128 stands for zero in the data rows.
Some points, each followed by its number:
131,133,152,197,113,096,132,163,124,127,148,146 0
113,128,149,155,120,131,122,096,141,169,172,153 1
201,162,087,062,076,223,161,130,064,088,193,109 2
080,131,139,086,166,117,158,157,159,130,077,155 3
102,115,145,139,166,079,107,093,171,150,072,130 4
150,144,133,114,103,153,142,151,106,102,145,137 5
158,164,119,052,166,146,158,233,080,060,110,127 6
138,131,141,175,088,139,123,133,122,147,196,128 7
203,153,122,118,143,181,187,107,086,108,137,116 8
089,115,141,151,148,106,119,104,137,129,125,132 9
164,138,133,090,106,150,140,172,090,066,136,140 10
085,114,097,083,111,144,116,152,131,097,143,116 11
140,142,128,080,133,119,129,194,106,067,145,187 12
193,157,118,096,147,173,174,116,092,106,127,130 13
133,131,161,224,095,139,142,105,126,156,166,105 14
087,103,136,148,162,090,103,103,164,177,076,110 15
177,115,150,166,125,104,155,122,121,118,111,141 16
206,161,108,099,077,229,191,140,059,093,177,105 17
106,100,131,133,158,074,087,069,158,167,067,094 18
098,127,153,160,135,122,133,126,136,141,140,155 19
156,124,126,093,137,085,107,186,117,070,086,132 20
083,109,145,161,137,088,124,130,167,137,092,152 21
165,147,119,084,136,159,165,143,097,068,107,115 22
161,150,101,101,085,211,151,128,092,128,211,122 23
116,109,110,045,116,111,057,184,120,070,081,130 24
130,150,094,079,103,186,143,121,103,122,145,117 25
192,150,143,166,125,149,177,157,074,101,163,119 26
193,106,161,165,159,034,126,118,146,116,075,135 27
183,129,111,108,122,124,120,111,117,118,094,107 28
113,145,102,039,130,134,105,174,109,096,137,156 29
067,098,125,125,128,128,117,107,164,152,081,135 30
081,114,131,099,112,132,088,120,146,147,140,144 31
130,131,117,099,108,152,128,138,112,092,152,124 32
112,114,145,175,154,101,096,068,163,174,117,110 33
125,116,131,178,095,144,146,104,125,136,141,103 34
134,133,147,166,136,133,156,081,122,139,137,111 35
190,148,114,089,064,210,136,177,066,115,220,142 36
137,167,085,039,102,196,161,192,063,078,159,113 37
116,103,151,123,167,076,119,112,168,163,063,147 38
145,120,120,170,121,134,118,091,130,174,136,091 39
145,127,104,096,126,155,125,121,095,107,144,103 40
153,124,113,119,136,131,101,099,123,160,142,100 41
043,099,117,077,167,091,092,145,160,104,077,138 42
099,107,147,177,130,089,112,103,167,160,105,121 43
110,128,155,173,129,122,132,114,134,156,159,144 44
033,101,124,091,173,084,095,151,175,111,075,151 45
147,115,102,096,121,122,088,147,112,094,120,090 46
166,125,124,174,097,171,129,083,109,155,199,092 47
149,142,098,086,117,185,134,093,112,148,163,105 48
192,139,149,130,145,125,159,138,107,133,122,148 49
092,103,130,123,168,062,064,106,172,154,074,123 50
New points follow, each followed by the number of its nearest point above.
204,122,143,163,082,186,173,151,069,121,173,093 -> 26
174,132,100,058,114,151,107,111,104,110,133,114 -> 40
088,143,109,088,137,147,142,143,131,132,126,142 -> 11
134,125,121,153,092,175,151,126,103,110,144,080 -> 34
149,141,105,081,127,182,135,063,118,172,129,102 -> 48
123,111,154,214,124,092,136,101,160,148,104,110 -> 43
143,129,115,093,144,101,120,134,118,085,097,139 -> 20
107,134,140,157,141,131,146,152,122,112,145,132 -> 19
194,118,155,187,110,122,142,115,122,165,124,125 -> 16
092,145,118,078,143,153,151,140,123,166,116,145 -> 3
093,116,109,082,117,127,075,120,143,126,140,135 -> 31
130,136,144,170,136,160,170,100,113,137,151,108 -> 35
152,140,134,103,110,154,148,176,096,061,130,139 -> 10
111,114,133,184,096,135,134,101,140,148,140,107 -> 34
175,143,147,132,143,129,173,165,104,095,119,135 -> 49
160,126,135,148,148,116,111,110,134,133,142,124 -> 41
156,124,123,176,113,147,123,084,127,178,149,090 -> 39
199,139,126,112,149,103,124,142,104,107,105,110 -> 28
166,120,128,082,149,126,134,142,112,123,079,129 -> 28
116,103,124,109,147,063,077,143,150,119,070,116 -> 50
124,117,115,115,121,132,084,120,139,172,143,111 -> 41
119,123,120,097,156,112,123,104,130,126,093,136 -> 9
127,145,114,132,115,199,149,120,111,148,204,136 -> 23
131,151,101,102,088,208,150,136,097,139,206,127 -> 23
184,118,161,195,109,111,137,117,130,174,121,138 -> 16
062,134,131,151,121,137,149,142,148,158,112,157 -> 19
190,150,112,087,071,203,132,181,065,111,202,132 -> 36
196,145,147,128,142,146,156,122,107,137,139,147 -> 49
110,108,125,115,154,060,063,120,161,155,090,130 -> 50
084,158,096,096,128,190,153,138,116,112,164,126 -> 25
131,130,155,208,094,139,139,114,123,154,164,108 -> 14
107,108,108,055,133,122,091,178,124,079,091,106 -> 24
088,108,133,108,103,134,086,129,130,137,153,136 -> 31
075,121,093,078,102,162,114,156,129,100,160,117 -> 11
144,137,130,087,115,149,142,189,101,051,118,137 -> 10
107,112,126,120,107,114,062,142,135,171,139,158 -> 31
199,143,129,126,110,160,158,166,072,092,169,116 -> 26
173,126,137,124,115,090,135,196,107,055,102,133 -> 20
154,133,137,183,121,153,138,094,126,202,156,094 -> 39
125,127,135,149,142,057,133,196,145,035,054,105 -> 20
213,161,092,064,083,218,161,116,070,092,187,108 -> 2
121,123,152,199,152,073,125,121,145,147,092,119 -> 43
135,137,154,211,105,168,184,087,123,182,180,134 -> 14
119,101,129,135,155,071,087,066,160,174,074,096 -> 18
170,123,133,135,091,179,139,120,112,164,180,111 -> 47
114,139,131,126,127,160,150,080,139,164,123,128 -> 35
146,166,119,201,050,248,193,123,078,146,255,135 -> 23
162,141,100,050,152,141,152,111,092,084,063,099 -> 22
124,133,125,151,167,155,167,089,115,151,123,095 -> 35
101,116,141,182,153,107,101,063,158,181,117,104 -> 33
134,161,106,152,050,248,181,141,077,129,250,117 -> 23
129,151,130,112,078,184,138,199,085,116,208,175 -> 36
105,118,149,199,157,066,115,110,160,159,085,117 -> 43
213,156,089,055,078,215,155,120,067,082,176,107 -> 2
149,144,136,114,106,155,150,150,108,095,147,145 -> 5
128,132,118,095,098,156,115,142,115,104,163,128 -> 32
198,105,158,158,164,035,121,112,142,113,068,129 -> 27
164,132,141,159,130,148,174,123,082,078,133,092 -> 26
093,112,087,011,125,098,046,177,134,067,109,144 -> 24
123,142,124,066,147,105,123,200,116,053,124,185 -> 12
115,100,133,140,158,076,090,065,158,172,075,093 -> 18
120,141,149,139,126,158,187,176,109,123,138,160 -> 5
185,113,151,167,129,085,153,133,125,109,096,141 -> 16
062,109,142,150,142,088,120,120,184,143,091,158 -> 21
121,130,123,089,116,136,115,157,107,083,162,153 -> 32
103,113,145,174,156,096,096,071,163,169,116,115 -> 33
160,126,132,149,148,091,139,151,103,038,093,100 -> 20
